Each named move below is a turn or a mirror, shown by a few rows before and after it. Which moves, in which order, take the first row of each later pair to the second? The first pair is answered.
move Fimos:
[172, 9, 128, -38, 50, 136, 101, 153, -67, -82, -86, -302, -39, 89, 70, 173, 154, 170, -186, 11] => [114, 151, -115, 98, 266, 149, -124, -49, -93, -73, -35, -263, 191, -75, 108, 51, -32, 148, 150, -39]
[80, -222, 110, -212, -41, -131, -14, 107, 80, 13, 68, 30, -166, 154, -38, 13, 149, -110, -158, 28] => [7, -68, -145, -61, 186, -135, -246, -109, 67, 21, 114, 78, 67, -14, 10, -97, -58, -137, 213, -39]
[-46, 16, 99, 364, -93, 316, -170, -299, -85, 18, 238, 215, 72, 47, 263, -69, 236, -111, -1, -12] => [-21, -59, 220, 290, -209, 318, -62, -196, -72, 22, 213, 190, -36, 123, 242, -27, 323, -86, -169, 16]
move Vipu:
[-3, -76, -36, 145, -28, -32, -261, 64, 33, -125, 124, 160, 64, 90, -91, 59, -31, 53, -27, 15] => [2, -100, -127, 126, 1, -17, -277, -3, 54, -67, 83, 163, -3, 56, -31, 14, -32, -81, 70, -60]
[49, -19, 106, -13, -151, 104, -116, 17, 99, -4, 150, -30, -109, 59, -157, 144, 256, -2, -208, 72] => [46, -45, -44, -30, -130, 124, -127, -108, 120, 82, 123, 2, -194, 1, -62, 98, 228, -182, -34, -46]
[-3, -46, 234, 58, 29, -105, 30, 210, -72, -226, 20, -11, 142, 90, -233, -15, 6, 222, -225, 239] => [39, 80, -9, 262, -120, 214, -229, -164, -53, -105, 261, 70, 148, 47, 9, 133, 204, 191, 31, 46]
[18, 8, 6, -77, 21, 34, -135, -3, 16, 48, 27, -66, -124, -11, 181, 62, 43, -186, -146, 37] => [8, -9, 55, -106, 50, -15, -92, 76, 7, 15, -18, -87, -118, -3, 141, 42, 28, -168, -199, 88]
move fugeb:
[85, -56, 8, -21, 133, 91, 218, 3, 23, 13, -214, -77, -150, 58, 77, -75, -172, -112, 40, -173] => [30, -92, 71, -105, -70, 74, 227, 159, 36, 82, -87, -54, -283, 39, -47, -11, 66, -57, -135, -105]
[-100, 24, -22, -153, -245, -25, 372, 165, 8, 111, -235, 6, -299, -94, -52, 67, 229, 142, -210, -62] => [-154, 232, -202, 76, -234, 173, 202, -73, -42, 163, -85, 38, -107, -224, 12, 126, 243, 321, 15, -148]
[119, 45, 80, 136, 157, 166, -109, 39, 94, -132, -30, -20, 272, -67, 358, -58, -66, 308, -110, 52] => [151, -67, 169, 23, 193, 47, 5, 161, 139, -164, -152, -41, 165, 30, 351, -118, -123, 184, -206, 94]
[-119, 141, -240, 55, 56, -63, -346, -86, -18, 79, 280, 70, 171, -235, -133, -77, 70, 31, 154, 74] => [-31, 22, -188, 12, 288, -166, -240, -102, 9, -23, 28, 34, 178, -127, -14, -217, -208, -175, 220, 44]
Now pairs of rows:
Between the rows of a pair lie two moves.
[4, 44, 147, -2, -80, 65, 104, 101, 22, -44, 26, -33, -21, 64, -67, 92, 93, 223, -169, 108] => [19, 12, 38, 28, 236, -56, 26, 10, 21, -113, -129, -13, 116, 20, 2, -79, -237, 34, 73, 80]  Fimos fugeb
[57, -60, 76, 94, 26, -50, -199, -5, -14, -135, 199, -6, 123, 86, -109, 28, 84, 112, -97, 179] => [108, -99, 87, 80, 163, -88, -163, -35, -7, -179, 70, -21, 159, 128, -29, -36, -69, 24, -52, 150]  fugeb fugeb
[-208, -36, -154, -89, 67, -279, -137, 177, -4, 138, -20, 110, 29, -224, -198, -185, -3, -149, 42, 81] => [-176, 129, -92, 122, 99, -140, -236, 71, -65, 24, 99, 87, 271, -211, -194, -79, -34, 147, 47, 133]  Vipu fugeb
[75, 111, 136, 93, -56, 228, 97, 31, -78, -121, 3, 42, 48, 46, -1, 158, -48, 284, -179, 30] => [126, 41, 177, 68, 69, 155, 156, 28, -68, -169, -129, 2, 64, 115, 64, 93, -197, 163, -169, 25]  fugeb fugeb
[67, 86, -62, -221, -53, -143, -108, -87, 86, -20, -175, -117, -156, -129, 149, -167, -78, 6, 177, -50] => [12, 146, 90, -207, -168, -150, -89, 79, 56, -74, -68, -140, -85, -118, -23, -72, 54, 280, -29, 103]  Vipu fugeb
[72, -91, 2, 87, -7, 110, -243, -117, 98, -20, 247, -9, 45, 245, 255, 53, 149, -158, -71, -89] => [29, -204, 156, -102, 139, -169, -37, 172, 107, -85, 2, -45, 19, 274, 83, -110, -14, -229, -211, 44]  Vipu Vipu
[-135, 157, 2, 143, 25, 28, 43, -25, -123, 5, 145, 2, 129, -122, -224, 8, -93, 182, 52, 32] => [-92, 113, -52, 158, -144, 168, 36, -147, -103, 97, 227, 21, -23, -86, -98, 100, 71, 98, 54, -90]  Fimos Vipu
[173, -5, 60, -34, -152, 168, 228, 0, -198, 36, 42, 121, 54, -163, -81, 116, 71, 64, -46, -31] => [162, 1, -74, -35, -116, 188, 179, -79, -187, 79, 21, 133, 36, -209, -22, 76, 27, -43, 82, -106]  Vipu Fimos
[98, 32, 66, 56, 8, -15, -194, 14, 1, -142, 103, -37, 172, 75, -18, 1, -17, 199, -33, 145] => [149, 19, -46, 87, 57, 45, -227, -129, 18, -105, 96, -7, 131, 88, 123, -25, -75, 52, 127, 32]  fugeb Vipu
[66, -37, -36, 84, -110, 230, -114, -173, -79, 33, 280, 117, 32, 29, 59, 274, 151, 124, 50, 72] => [137, -178, -33, -44, 255, -7, 59, -154, -49, -66, -97, 77, 22, 75, 158, 24, -284, -197, 187, 20]  fugeb Vipu
[-143, 107, -106, -41, 32, -79, -8, 110, -66, 100, -109, 45, -124, -167, -105, -59, -20, 88, 29, -50] => [-115, 119, -6, 4, -55, -4, -16, 121, -73, 58, -44, 31, -100, -134, -115, 23, 93, 216, -71, -6]  Fimos Vipu
[-1, 114, -169, -192, -146, 277, -24, -193, -2, 34, 139, -34, 81, -122, 73, 83, -33, -108, 106, -103] => [3, -26, -61, -352, -193, 183, 172, -10, 22, 41, 19, -66, -102, -56, 23, 60, -10, -204, -58, -74]  Fimos Vipu
[-254, 41, -99, 22, -186, -55, -272, 188, -15, 158, 281, 154, 126, -71, -260, -96, 174, -35, -15, 157] => [-197, 63, -278, 102, 39, -10, -304, -58, -15, 148, 157, 159, 209, -85, -62, -179, -58, -203, 270, 6]  Vipu fugeb
[-76, -151, -50, -113, -172, -2, -152, -102, 130, 111, 176, 65, -164, 27, -15, -113, 263, -349, 50, -80] => [-182, -8, -46, -43, -232, 9, -186, -21, 79, 121, 300, 54, -42, -97, -201, -69, 324, -72, -10, 3]  Vipu fugeb
[-46, 146, -138, 151, 143, 152, -116, -116, 16, -27, -171, 25, 169, -61, 112, -194, -172, 39, 330, -235] => [-97, -120, 134, -187, -203, -70, 48, 381, 74, 27, -140, -4, -207, 59, -144, -143, 175, -45, -158, -39]  fugeb fugeb
[62, 98, 2, 159, 190, -85, 34, -8, -95, -78, -241, -19, 31, 216, 84, 60, -209, -68, 81, -15] => [92, 123, 117, 189, 44, 15, 45, 9, -110, -92, -157, -34, 8, 281, 79, 195, -49, 74, -83, 27]  Fimos Vipu
[-87, 203, 99, 0, 238, -39, 36, 64, 6, -148, -173, -255, 234, -65, -1, -34, -164, 65, -1, -74] => [-19, 246, 128, 98, 23, 169, -16, -59, 27, -132, -2, -249, 185, 19, 86, 152, 67, 196, -95, -115]  Fimos Vipu
[-148, 24, -194, 7, -54, -8, -274, -18, -38, 9, 209, 98, 26, -55, 13, -43, 15, -68, 110, 35] => [-115, -63, -39, -70, 114, -174, -135, 125, -43, -107, 16, 54, 77, 7, -29, -149, -195, -109, 33, 116]  fugeb Vipu
[-45, 21, 94, -70, -63, -136, 119, 218, 18, 42, -45, 58, -50, -179, -124, -125, 76, -107, -85, 46] => [-83, 138, -50, 39, -109, -25, -3, 66, 9, 139, 62, 90, 7, -279, -100, -71, 146, -33, 47, -23]  fugeb Vipu
[53, -193, 159, -68, 270, -123, -162, 71, -61, -243, 25, -107, 325, 176, -2, -13, -173, 36, 26, 53] => [8, -208, 243, -126, -5, -71, -129, 214, -52, -179, 163, -120, 195, 171, -118, 109, 110, 172, -180, 116]  Fimos fugeb
[-63, 11, 95, 113, 15, -129, -272, -13, -26, -74, 250, 118, 196, -37, -104, 14, 90, 103, -90, 177] => [1, -134, 139, -22, -204, -76, -105, 14, 17, 21, 211, 100, -114, 60, -27, 83, 266, -72, -236, 77]  Vipu Fimos
[-33, -61, -42, -40, 31, 106, 135, 120, -22, 42, -32, 58, 69, -72, -220, 316, 67, 19, 96, -115] => [19, -109, -22, -49, 138, 79, 164, 87, -17, -5, -129, 28, 112, -31, -160, 262, -86, -55, 151, -120]  fugeb fugeb
[-18, 60, -68, 41, -10, -36, -100, 47, 21, 28, 54, 29, 127, -188, -229, -21, -44, 188, 82, 31] => [29, 24, -85, 45, -181, 93, -96, -28, 49, 97, 132, 49, -13, -128, -131, 95, 138, 160, 19, -29]  Fimos Vipu
[-63, 71, -1, 20, -156, -32, 111, 89, -62, 147, 12, 54, -63, -46, -101, 82, 126, 72, -96, 25] => [-10, 134, -132, 121, -39, 63, 42, -124, -55, 143, -21, 61, 19, -80, 38, 62, -14, 4, 122, -88]  Vipu fugeb
[16, -33, -66, -69, -125, 62, 187, 8, 59, -63, -255, 77, -99, 10, 146, 45, 98, 28, -68, -132] => [-39, 1, -77, -77, 52, -77, 159, 72, 34, -121, -321, 64, 42, -51, 66, -62, -77, 25, 10, -81]  Fimos Vipu
[-98, -27, -52, 31, 100, -35, -42, -8, -34, -35, 67, -1, -29, -32, 61, -46, -110, -11, 44, 75] => [-54, -38, 48, 38, -35, 27, -19, 20, -19, -44, 121, -22, -71, 28, 74, 40, 6, 64, -85, 103]  Fimos Vipu
[76, -69, 33, -15, -20, -59, -175, 24, 35, -38, 109, -4, -1, 149, 88, 10, 101, -96, -7, 67] => [71, -47, 3, -23, -44, -51, -172, 19, 43, -5, 129, 15, -24, 101, 62, 29, 144, -104, 2, 50]  Vipu fugeb
[179, -25, 161, 70, -182, 129, -120, -276, 121, -115, -73, -109, 7, 395, 330, -22, 12, -192, 29, 18] => [157, -96, 300, -55, -115, -60, 14, -49, 127, -177, -216, -165, 0, 420, 186, -119, -94, -185, -99, 132]  Vipu Vipu
[-36, -74, 33, 15, -123, 38, -103, -2, 55, 33, -60, 41, -12, -91, 103, 115, 45, -129, -58, -187] => [-47, -98, 153, -13, -102, -34, -53, 127, 22, -33, -93, 20, 20, -64, 18, 106, 25, -39, -170, -81]  Vipu Vipu
[-232, 134, -51, -101, -34, -86, 64, 112, -104, 75, -11, 38, -38, -247, -166, 16, 10, 148, -87, 81] => [-212, 176, -117, -29, 101, -55, 8, -10, -109, 47, -38, 53, 47, -269, -93, -26, -127, 146, 51, 27]  Fimos fugeb
[-126, 50, -37, -71, 63, -163, 160, 138, 9, 67, -189, -67, -14, -121, -112, -132, -53, -14, 20, 28] => [-82, 182, -94, 134, -92, 113, -38, -105, -2, 81, 73, -30, 94, -89, 6, 59, 144, 182, 70, -35]  Vipu Vipu
[2, -104, -51, -43, 70, -86, -110, -50, -11, -36, 2, 20, -21, 4, -21, -75, -6, -260, 94, 91] => [-52, -48, -81, -20, -59, -15, -168, -60, -16, 18, 139, 25, -24, -52, -72, -13, 146, -128, 76, 102]  fugeb fugeb
[111, 143, 304, 119, 25, -16, 152, 59, -51, -268, -139, 211, 165, 217, 0, 46, -96, 253, -185, 26] => [104, 65, 289, 47, 117, -148, 120, 120, -32, -299, -197, 223, 149, 210, -22, -66, -185, 117, -157, 69]  Fimos fugeb
[6, 11, -54, 38, 95, -35, -142, -103, 29, 12, 85, 45, 23, -119, 78, -138, 26, -169, 70, 70] => [55, -55, 119, -23, -74, -2, -19, 11, 45, -17, 94, 23, -94, -3, 49, -38, 178, -97, -159, 126]  Fimos Vipu
[74, -315, -30, -94, -37, -77, -110, 15, 24, 6, -59, 110, -137, 21, 57, -77, -62, -331, -47, 35] => [-27, -161, -167, 7, -105, 9, -291, -66, 7, 84, 136, 156, -45, -149, -19, -34, 50, -209, 69, 25]  fugeb Fimos
[-32, 61, -87, 49, -169, 115, -122, -112, 13, 103, 192, 28, -76, -99, 3, 48, 238, 1, 68, -65] => [-48, -53, -96, -106, -114, -32, 24, -10, 40, 148, 3, 22, -210, -128, -20, -74, 147, -209, 71, -93]  Fimos Vipu
[170, 61, 81, 49, 56, 145, -50, 9, -109, -48, 166, -297, -41, 60, 137, -89, 4, 58, 59, -39] => [197, 32, 80, 28, 122, 102, -48, 39, -106, -67, 124, -300, -52, 81, 133, -128, -33, 14, 70, -28]  fugeb Fimos
[39, 179, -113, -31, -21, 54, -42, -55, 83, 89, 219, -105, -160, -119, -205, 49, -139, 31, -17, 58] => [101, 77, -70, -75, 114, -45, 34, -51, 102, 22, 60, -126, -172, -32, -141, -29, -305, -110, -7, 53]  fugeb fugeb
[-88, 45, -127, 43, 98, -103, 18, 166, 0, 125, 51, -51, 8, -93, -187, -177, 61, -128, 45, 27] => [-90, 151, -86, 154, 141, -31, -29, 109, -40, 53, 100, -67, 179, -84, -186, -134, 27, 44, 53, 64]  Vipu fugeb
[-51, -104, -209, -149, -18, -263, -236, 35, -9, 116, -56, 146, -145, -226, -127, -268, -98, -333, 154, 13] => [-84, -25, 21, -76, 60, -360, -252, 215, -75, -58, -16, 109, 104, -188, -304, -254, -166, -6, -26, 235]  Vipu Fimos
[20, -133, -42, 60, -232, 54, -277, 18, 105, -83, 224, -48, -71, 76, 86, 103, 228, 49, -176, 24] => [-38, -158, -264, -35, 1, -119, -272, -26, 114, -4, 44, -11, -109, -81, 112, -129, -34, -265, 107, -68]  Fimos Vipu
[86, -143, 156, -80, 188, -158, -168, -78, 43, -138, -51, 85, -53, 118, 44, -68, -124, -290, 121, -21] => [122, -128, 358, -43, 67, -101, -125, 30, 8, -224, 36, 52, -20, 224, -19, 66, -10, -58, -102, 102]  Fimos Vipu
[-81, 35, -34, -64, -133, -65, -78, 121, -9, 38, 200, 23, 51, -23, -61, -28, 253, 17, -104, 33] => [23, 22, -90, 10, 170, -89, -50, -70, -12, -62, -16, -3, 204, 26, 124, -137, -112, -115, 129, -69]  fugeb fugeb
[61, 106, -164, 216, -98, 188, 90, -109, -34, 3, -91, 55, 3, -63, 205, 282, -51, 150, 92, -162] => [151, -34, -45, 94, 20, 59, 223, -15, 7, -80, -282, 20, -69, 67, 254, 202, -200, -27, 28, -144]  fugeb Fimos
[231, -43, 9, -95, -13, 338, 24, -131, -11, -63, -155, -38, -148, 111, 121, 49, 5, 192, 7, -139] => [204, -49, -82, -137, 106, 255, 11, -153, -15, -18, -241, -24, -149, 31, 129, -63, -112, 68, 130, -165]  Vipu Fimos
[-19, -86, -149, -46, 112, -265, -167, 43, -4, -88, 66, 73, -52, 1, -62, -124, -34, -301, 157, -59] => [-71, 11, 0, 20, -21, -235, -186, 205, -54, -143, 216, 43, 75, -9, -231, -19, 114, 46, -45, 113]  Vipu fugeb
[-37, -83, 49, 77, -51, -62, -165, -59, -9, -73, 258, 116, -50, 70, 0, -59, 33, -258, 37, 114] => [-30, -126, 96, 43, -63, -103, -112, -5, -14, -75, 236, 105, -99, 83, -7, -63, 34, -274, -14, 124]  Fimos Vipu
[168, -65, 169, -38, -23, -29, -104, -12, -37, -123, 82, 120, 107, 218, -183, 39, -216, 154, -124, 127] => [163, -109, -111, -74, 12, 23, -157, -216, 1, 47, 39, 163, -42, 122, -3, -36, -227, -181, 145, -88]  Vipu Vipu
[-3, -151, -303, -94, 35, -50, -53, 111, 82, 41, 28, 86, -71, -157, -23, 23, -136, -88, -36, 37] => [-30, -115, -334, -55, -1, -4, -86, 76, 68, 71, 74, 99, -54, -191, -47, 49, -114, -27, -15, 20]  fugeb fugeb
[12, 124, 18, 151, 19, 31, -192, -92, 14, 26, 16, 3, 86, -104, -18, 10, -89, 42, 95, 2] => [41, 122, 116, 159, -97, 104, -99, -59, 10, 26, 34, -29, 29, -33, -9, 117, 15, 130, -56, -7]  Fimos fugeb
[29, -23, 7, 56, 212, -98, -36, 37, -74, -175, -85, 15, 105, 57, 20, -39, -203, 6, 89, 4] => [99, -9, 121, 121, -17, 69, -45, -3, -103, -176, 54, 6, 44, 169, 84, 136, 25, 159, -81, -5]  Fimos Vipu
[106, -200, 197, 13, 92, 42, 46, -44, 16, -210, 19, 0, -54, 293, 82, 31, -86, -151, -89, -7] => [115, -159, 130, 69, 39, 126, -7, -135, 23, -175, 87, 15, -66, 265, 164, 70, -42, -164, -20, -55]  Vipu Vipu
[-207, -109, 179, -134, 25, -227, 117, 130, 133, 88, -113, 51, 54, -67, -325, -103, -95, 215, 25, 47] => [-101, 35, 117, 133, 115, -5, -49, -198, 92, 5, -28, 60, 292, -7, -119, 1, -191, 339, 189, -16]  Vipu fugeb
[-92, 62, 29, -14, 139, -47, 109, 83, -52, -35, -33, -46, 101, -56, -16, -24, -135, 35, 69, 56] => [-49, 93, 78, 52, 2, 94, 73, 18, -57, -33, 92, -54, 102, 20, 32, 112, 19, 147, -9, 61]  Fimos Vipu
[46, -116, 278, -82, -93, -31, 197, 192, 1, -96, -80, -15, -62, 121, -75, 95, 87, 75, -325, 120] => [24, -117, 67, -92, 263, -230, 24, 103, 2, -132, -172, 20, 104, 3, -52, -154, -253, -186, 16, 123]  Fimos fugeb
[3, 73, -112, 123, -112, -24, -212, 1, -46, 48, 290, 88, 2, -107, -8, -3, 186, 94, 113, 111] => [-38, -50, -66, -82, 35, -286, -27, 215, -26, 32, 43, 42, -98, -124, -124, -184, 4, -85, 65, 164]  Vipu Vipu
[-205, 223, -25, 123, 123, -93, -138, 1, 8, 20, 127, 99, 91, -209, 80, 69, -43, -95, 272, 27] => [-145, 122, 229, 60, 191, -224, -9, 196, -2, -152, 23, 44, 125, -46, 17, 40, -146, -49, 51, 174]  fugeb Vipu
[100, -99, 261, 8, 57, -22, 11, 77, -10, -234, -61, -56, 37, 256, 42, 129, -53, 34, -188, 32] => [57, -1, 17, 108, 240, -14, -175, -136, -40, -189, -34, -13, 208, 110, 93, 26, -206, -53, 137, -46]  Fimos Vipu
